Rotation paths and how fast each direction turns (deg/step)
Each turn is a multiple of 5 degrees from 10 to 175, or 0.
Each row of a path follows its step; steps can be skipped.
Rotation 1:
step 2: [  8  12  -8   5  -5  -9   5  -9  11  18  -5   5   2   2  13 -18   8 -17
 -18   1  -1  11   6  -3  17 -14  -2  14 -26  10  23  -4 -14   9  29  -7
  -9  -8   4   5 -15  -5  -3 -27  -6 -14  15   2  12  16 -12   2   1   3
 -19   6  -7   4   2   5  -1   6 -17 -10]
step 4: [ 14   4  -1   7 -18  12   8   4  -9   0 -12   7  -4   1 -18 -22 -10  -3
  21  11 -14  13  15   5   6  10 -20   2   1   3  -4  16 -16  -8   9  27
 -10  28  -8   4   2  -2  13 -15  10  -5  -6  -8 -16  -6   5  -2  12   2
  -9   5  -8   2  -6  -3 -12   5   4  30]
step 6: [ -1  -5  -5  -4  13  14   7  15  12   7  12   6  -3   0  13  -9 -19  11
   3 -14  -3  -3   9   1 -14  24 -15  -1  -1 -11   0   5   3   6   9   2
  -8  -8  23   1 -13  14  -9  26  11   4   7 -25  -9 -15   2 -14  -4 -29
  11  -1   4  -2  -7   4  -8 -27 -10   4]
step 11: [  3   4   4  -3  -6  11   2  14  13 -15  -7  -7  -8  -2 -12  17   0  11
  -1   1 -11   6 -28  15  12   2   6  -6 -24  -8  -3 -20   0   9   6 -16
  -9 -18  -6 -12   2   5  -2  13   4  -1   1  -5 -26 -22   6  -3  19   4
 -10   9  10   4  19  11 -32   7  -2   7]
step 12: [ -7   1 -15  13 -22 -16 -15  -9  23 -11   4  15  -5  -4  13  -5 -18 -19
  18  25  -1  -8  -5  11   3   7  -6 -16  -9  -5 -30  -2 -11   2  12  13
  -7   2  -3  -6  -5 -12   6  20  -4   8  -5  -3  -3 -13 -15  14  -3  -3
 -14   4  -7   6 -18  13  -3   1  -3   8]
step 21: [  8  -2  -5   7   9  16 -10   9 -15  12  -7   9  16  15  11  -7   2  19
  -3   4   3   4 -22  23 -23 -12   0 -17 -12  -7   4  26  -4  -7   1  11
   6 -16 -10  15   5  15  19   4  -6  11   7  -8   9   1  27   4   7  -4
   0 -10  -3   8  -1   4  15  23  -1   7]
step 24: [-13   5 -10   6  11  31  11   0  -4  -8   3  -5   6  -8  29   7   0   0
 -11  14  -3  -7  16   1  15   3   0  14   6  11  -8   7  21  16 -12  15
  -9  -8  -7 -20   6   3  -4   8   4 -10   8   5  10  -5  -4 -29   2   0
   0   8  25  11   0   8 -22  -1 -14  -2]
step 29: [ 13  -3  -9  11   6  27   5   6  12 -10   3 -25 -14  11  -2   4   0  12
   6   7  -6  30   6   8  -2   9 -12 -18  -5  -3   0   6   5  22   2  23
  36   8 -17   9  -1   4  15   1  -1   6  -5 -10   4 -13  -2   4  -7  -2
  -9  12  -2 -14  10   7  -7  12   5   6]
step 31: [  4  -4   5   5  13   0 -21   6  -3 -15   9  -7  -3   5   0 -10 -28   7
 -17 -32   1   4   4  -7   7   3  -2  16 -10  11   2  -3   0   8  18  13
  -5 -12   4 -10  23   8  -2  -1  -4 -17  -8 -25  17  -5  -7  18  -5 -20
  12 -18   3   3   6   3  13 -14   2 -11]
[ 1  6  2  1  2  5  0 -1 -1  2 -4  2  8 -3 -2  3  0 -2 -2  5  2  3  0 -3
 -3 -1 -4 -4  0  2 -3 -5 -5 -2 -6  3  4  1 -1 -4  2 -4  1  2 -5  0  0 -4
  0 -1  3  0  0 -2 -8  1 -1  0  1  0  1 -6  2 -2] : 85
[ 2  0  1 -1  2 -4 -2  8  4  5 -2 -2  1 -3 -2  4 -1  3  1  0  4  0 -4 -3
  5  2  2  7  1 -3 -6 -2  1 -4 -3 -6  4  1  6  2  0  0 -1  1  2 -3  0 -2
 -1  1 -2  4  3 -2  0 -5  0  2  3  3 -4 -4 -3  1] : 130
[-3 -4  1 -3  3 -3  0 -3  2  5  1  0  0  1 -2 -1  1  4 -5 -1  0  4 -3  0
  1  7 -2 -1 -6 -4  1  0  0 -2  7  7  4  0 -4  4 -1 -2  0 -4  0 -5 -2 -8
  2 -1  5  5  3  0  0  2  2 -1  1 -2  0  1  1  0] : 175
[-4  4  4 -1 -5  3 -1 -2 -2  4 -2 -2  2  5  1  0  2 -2 -8 -3  2 -1  0 -6
  2  8  3  2  7  3  2 -3  2  2 -2  0 -2 -6 -4  0  3 -1 -3  0  2 -4  1  4
  0 -2 -2  1 -1  3  1  0  0 -2 -2  2  4 -2 -6  3] : 45
[-3 -2  1  1  6  0  3 -2 -1 -7 -8  2 -2  5 -2  1 -4 -2 -1  2 -7  1 -1  6
  2  2  3  5  3  3 -5 -3  0  2  3  2 -2  4  2  2  5  2  0  0 -1 -2 -3 -2
 -2 -3 -2 -1  1  3 -2  0  4  4  1 -2 -2 -5 -1  0] : 55
[-3 -1 -1  3 -3 -2 -5  1  3  0  1  1  0  1 -6 -7  3  2  0  3 -5  0 -2  1
  3  0 -1  4  5  2 -4 -2 -2  1  0  4  4 -4 -1 -3 -5 -8 -1 -1 -4  8 -3 -1
 -4  1 -1 -4 -1  0  3  0 -3 -3  6  0 -1  2  1 -1] : 100
